[[ 40.9  49.7  -9.1 -60.8 -53.9]
 [ 37.6  38.7   1.7 -60.2 -56.5]
 [ 31.5  40.0 -25.9 -50.7 -67.3]]
->
[-53.9 -60.2 -25.9]

[[  2.0  14.6  78.7  26.0  11.9]
 [ 13.7  25.7  53.1  51.2 -42.1]
 [ -5.0  -7.9  57.9   0.9  31.4]
 [ 28.0 -14.4 -31.3  -2.8 -53.2]]
->
[ 11.9  51.2  57.9 -14.4]

[[-50.6  37.0 -57.5]
 [-39.3  30.4 -45.7]
 [-49.7  37.0 -56.8]]
->
[-57.5  30.4 -49.7]

[[-26.9 -17.5  61.8  59.5 -71.6]
 [ 48.3  30.2 -48.6 -31.5  -4.0]]
->
[-71.6 -31.5]

[[ 33.2   0.1  37.0 -53.1  -2.5]
 [-45.6  15.5 -63.8  16.9  -6.1]
 [ -0.9 -36.2 -17.3  46.2  41.3]]
->
[ -2.5  16.9 -17.3]

[[ 16.9  -8.2   2.4  13.8]
 [ 14.0 -58.0  76.8  -9.1]]
->
[13.8 76.8]

[[-60.6 -32.5]
 [-12.3 -71.3]
 [-21.1 -51.7]
 [ -3.1  41.8]]
->
[-32.5 -12.3]

[[ 39.8 -60.8  58.5  57.8  47.3]
 [ 39.1 -60.7  56.8  58.0  46.5]
 [ 39.1 -60.3  56.9  57.7  47.1]
 [ 30.2 -53.5  50.7  47.3  37.0]]
->
[ 47.3  58.0  56.9 -53.5]
---
[[ 61.2  41.0  33.2  47.3  63.6  58.4  42.1  68.3  63.4  62.8  51.8  64.3]
 [ 19.1  -6.7   0.4  11.4  32.8  25.6  -4.3  28.9  29.0  31.6  23.4  36.5]
 [-23.1  -7.7  27.5   3.1 -10.7   8.1  -4.6 -39.6  -5.0   4.4  15.5   4.5]
 [-22.7 -55.1 -37.6 -30.9  -3.8 -13.0 -52.6 -10.8  -7.0  -5.5 -14.2  -0.8]]
->
[[ 61.2  41.0  33.2  47.3  63.6  58.4  42.1  68.3  63.4  62.8  51.8  64.3]
 [ 19.1  -6.7   0.4  11.4  32.8  25.6  -4.3  28.9  29.0  31.6  23.4  36.5]
 [-22.7 -55.1 -37.6 -30.9  -3.8 -13.0 -52.6 -10.8  -7.0  -5.5 -14.2  -0.8]
 [-23.1  -7.7  27.5   3.1 -10.7   8.1  -4.6 -39.6  -5.0   4.4  15.5   4.5]]

[[ 69.3 -27.7  14.9 -14.3  32.9 -12.1  21.6  13.0 -10.6]
 [  5.3 -19.0  -0.9  18.3  76.6  12.5   5.1  -3.6  33.9]
 [-14.5   4.2  28.2  18.1  31.6  38.0  53.7  30.9 -14.8]
 [ 12.2 -56.6  12.5 -11.5  16.0 -22.2  39.7  32.9  15.5]
 [ 72.7 -46.4 -21.3  38.0  -2.9  14.8 -36.0  27.0 -23.8]]
->
[[ 72.7 -46.4 -21.3  38.0  -2.9  14.8 -36.0  27.0 -23.8]
 [ 69.3 -27.7  14.9 -14.3  32.9 -12.1  21.6  13.0 -10.6]
 [ 12.2 -56.6  12.5 -11.5  16.0 -22.2  39.7  32.9  15.5]
 [  5.3 -19.0  -0.9  18.3  76.6  12.5   5.1  -3.6  33.9]
 [-14.5   4.2  28.2  18.1  31.6  38.0  53.7  30.9 -14.8]]

[[ 17.4  23.3  23.2 -37.8  32.6   7.0  -7.5   1.1  47.9   2.1  38.3   7.7
    1.6 -21.2]
 [ 16.1  21.0  22.6 -35.6  31.6   6.6  -7.4   1.5  43.5   0.4  37.3   6.7
    1.1 -18.3]
 [ 18.7  25.7  24.2 -40.1  33.5   7.2  -7.3   0.6  53.2   4.4  39.0   8.7
    2.1 -24.7]
 [ 20.8  30.1  28.2 -43.0  35.1   7.0  -4.9   0.1  66.3  11.2  38.9  10.4
    2.5 -33.6]]
->
[[ 20.8  30.1  28.2 -43.0  35.1   7.0  -4.9   0.1  66.3  11.2  38.9  10.4
    2.5 -33.6]
 [ 18.7  25.7  24.2 -40.1  33.5   7.2  -7.3   0.6  53.2   4.4  39.0   8.7
    2.1 -24.7]
 [ 17.4  23.3  23.2 -37.8  32.6   7.0  -7.5   1.1  47.9   2.1  38.3   7.7
    1.6 -21.2]
 [ 16.1  21.0  22.6 -35.6  31.6   6.6  -7.4   1.5  43.5   0.4  37.3   6.7
    1.1 -18.3]]

[[ 37.5  46.3  36.8 -29.1  62.9 -16.7 -21.3  25.9  25.6   5.6 -19.9  -1.8
   20.6 -37.7 -73.9  13.7]
 [-54.4  48.8  20.3   2.2   8.8 -47.8 -39.5  -8.7 -62.1 -52.8  -5.7 -18.5
   28.2 -33.1 -16.0  74.4]
 [ 25.7  35.7   1.2 -13.0   7.5  25.2  54.4  15.4  43.9   5.2  25.2 -37.7
  -25.3  33.5  -3.9 -19.0]]
->
[[ 37.5  46.3  36.8 -29.1  62.9 -16.7 -21.3  25.9  25.6   5.6 -19.9  -1.8
   20.6 -37.7 -73.9  13.7]
 [ 25.7  35.7   1.2 -13.0   7.5  25.2  54.4  15.4  43.9   5.2  25.2 -37.7
  -25.3  33.5  -3.9 -19.0]
 [-54.4  48.8  20.3   2.2   8.8 -47.8 -39.5  -8.7 -62.1 -52.8  -5.7 -18.5
   28.2 -33.1 -16.0  74.4]]

[[ 17.9 -14.1 -24.7 -24.4  27.9  10.3  -3.4  20.2]
 [-14.1  17.3  45.2 -32.5  14.2   2.3 -15.9  12.0]
 [  9.8  47.8 -10.2 -30.6 -35.7  14.8 -14.2 -30.2]
 [-17.7  22.0 -31.7   7.9 -52.1 -22.7 -13.3 -15.3]
 [  7.2  48.6  15.0  -5.5  35.2  26.0  27.6  13.9]
 [ 29.7  19.8 -28.7 -34.4 -12.4 -11.9  23.9  32.4]
 [ -2.6  21.7  25.9  31.6 -61.0  10.9  -7.2  -5.1]
 [-24.3 -28.9   3.6  16.5  18.8  -4.4 -20.1 -29.3]
 [ 12.3  -0.7  35.2   8.9 -14.1  30.8  -8.3 -44.1]
 [ -5.1  45.0 -20.5  -5.9   8.7  24.8  -8.3   4.3]
 [-23.3  -7.1 -36.4  18.7   0.0 -43.6  11.7  60.9]]
->
[[ 29.7  19.8 -28.7 -34.4 -12.4 -11.9  23.9  32.4]
 [ 17.9 -14.1 -24.7 -24.4  27.9  10.3  -3.4  20.2]
 [ 12.3  -0.7  35.2   8.9 -14.1  30.8  -8.3 -44.1]
 [  9.8  47.8 -10.2 -30.6 -35.7  14.8 -14.2 -30.2]
 [  7.2  48.6  15.0  -5.5  35.2  26.0  27.6  13.9]
 [ -2.6  21.7  25.9  31.6 -61.0  10.9  -7.2  -5.1]
 [ -5.1  45.0 -20.5  -5.9   8.7  24.8  -8.3   4.3]
 [-14.1  17.3  45.2 -32.5  14.2   2.3 -15.9  12.0]
 [-17.7  22.0 -31.7   7.9 -52.1 -22.7 -13.3 -15.3]
 [-23.3  -7.1 -36.4  18.7   0.0 -43.6  11.7  60.9]
 [-24.3 -28.9   3.6  16.5  18.8  -4.4 -20.1 -29.3]]

[[ 24.2  13.9   0.2 -28.8]
 [ -6.2  -8.1   8.7  19.1]
 [ 18.3   7.1 -29.2 -49.3]
 [-11.8  11.9  13.7   6.0]
 [-30.5 -34.1 -36.8  33.3]
 [-55.6  73.2  50.4   0.6]
 [ 12.3 -35.6 -24.2   1.4]
 [-25.2  20.7  -7.1 -14.6]
 [ -5.2   5.0 -19.5 -14.2]]
->
[[ 24.2  13.9   0.2 -28.8]
 [ 18.3   7.1 -29.2 -49.3]
 [ 12.3 -35.6 -24.2   1.4]
 [ -5.2   5.0 -19.5 -14.2]
 [ -6.2  -8.1   8.7  19.1]
 [-11.8  11.9  13.7   6.0]
 [-25.2  20.7  -7.1 -14.6]
 [-30.5 -34.1 -36.8  33.3]
 [-55.6  73.2  50.4   0.6]]
